Rotation paths and how fast each direction turns (deg/step):
Each turn is a multiple of 5 degrees from 10 to 175, or 0.
Each row of a path follows its step; steps can be skipped.
path 1
step 0: [ -2 -16   1 -16   2 -14  -4  19  -2  -9   1 -10  -6  23 -11   4  19  -8
  -6  -1  -1  -7  -7  -3 -14  19 -10  11 -16  -3   3   8  -6  16   3   7
  -5]
step 1: [  6 -11  -5   1  10  -1  -6 -10   3 -15  -5 -27  -3 -32  -6 -11  -3   3
   6 -16  -9   3 -12   2 -13   0 -11   1 -15   1  -3   6  20  -1  -7   0
  -2]
step 2: [  5  11 -15 -12  -9   7  -8   5   3   3   1   1  -3  -1   4 -10  -1 -15
   0  13   4   5   8   4   5   6 -13 -21  -7  -1  23  20   8   7 -22  21
   0]
step 3: [  2  -3   6   7   7  -7  -9   4 -12  -8  11 -17  -9  -2   7   6  10 -24
   4 -15   7  -9  17   9  -5  16  -9  -3  26 -12  -6  -2   4  -5   1  10
 -15]
step 4: [-17  -2  -3 -12  11   8  -3   9  15 -22 -23  -8   8  -8 -12   4  11   5
 -13   1   9  -1  -8   9   2  11 -14 -18   4  11  -1   5  -2  11  16   3
 -10]
step 5: [  9 -10 -10  16   0  -4 -21   2   1  -7  -4  -6   1  -1  -5  -1   1  -5
  17   3  16  12  -9   0  -6  16  -6   8  -9  -2   7  27 -10  -4 -17 -20
 -14]
step 6: [  3  21  14  -1  -9 -17  -2   4   8   2   2  -7  15  -4  -9 -10 -14 -14
  -4 -12  17   8  -3  22  -2   3 -11 -12  -1   2  -5   2  26  -4  -9   3
   2]
step 7: [-15   3  -2 -21 -15  -2  -3   0  -7 -24   8  13  -2   1  -1  10   5 -25
   4   2   3   0  -5 -10  -4  20  -9   2   1   8  14  -9  -2 -15  -1   9
 -16]
step 8: [ 11  -5 -14  -1   2  -5   1  18  10 -10  -5 -16  21 -15  -6  -3  20 -11
   9  -6   1   4   1  -4  -1 -14 -14  19  18  11  -5  -2   6   7   5  -7
 -13]
step 9: [ -7 -11   2  -7   5  -9   6  14  -5 -11  22  -4   1   1 -17  -9  -6   2
  -8  13  15   5  -9   7   1   6 -17   0 -17  -1  14  12   2  28  -9  -5
  -3]
step 10: [  6   5  -1   2   6   1  10  -7 -13  -9   2 -11   8 -27  -1 -10  -1 -16
 -11 -14  -4  14  -1   0 -11  24  -2   9  -1 -18   5   4   5 -16 -19  -1
   4]
Directions:
[-6 -9  2  3 -3 -3  3  2  6 -2 -1 -1  0 -2  3  8  8  0  1  1  1 -1  2  3
  1 -2 -3 -1  3  2  0 -5 -5  2 -6  0  6] : 85
[-6  1  4 -3 -4  1 -1  7  2  1 -1  2 -5  1  4 -5 -2  0  1  0  1  2  7 -6
  2  2 -6 -1 -9 -3  3 -1 -7  1  3 -3 -1] : 155
[ -7   4   3   1  -1   0   1   5  -6 -12   4  -1  -4   3  -2  -1  -2   2
   0  -2  -4   0  -1   5  -4   2   2  -1   0  -2  -6  -1   2   0   2   0
   8] : 120
[ 2 -5  6  5  0  4 -7 -4 -4  1  5 -4 -1 -8  3  2 -2 -3  4  0 -4  2  3 -1
  0  5 -1  6  1  2 -5 -3  0 -3  2 -5 -1] : 160
[ -1   1  -5  -7   4  -3 -10  -1   4  -1   3  -3   2   1   2  -2   3   2
   1  -3  -2   1  -7   2   4  -1  -1   3   1  -3  -1  -6  -8  -1   6   1
   1] : 95
[ 1 -1  6 -3 -6 -3 -4 -1  1  5 -3  0  1  5 -1  3  1  1  1 -2  0  0 -8 -5
 -6  0 -5  0 -3  3 -4  5  3 -8  1 -1  6] : 60
[-6 -1  6 -4  3 -4  6 -8  0  2  0 -3  1 -1 -2  2 -1 -4 -8 -7  0 -3  0  0
 -3  6  3  0 -5  0 -1 -4 -3  1  2  2 -5] : 115
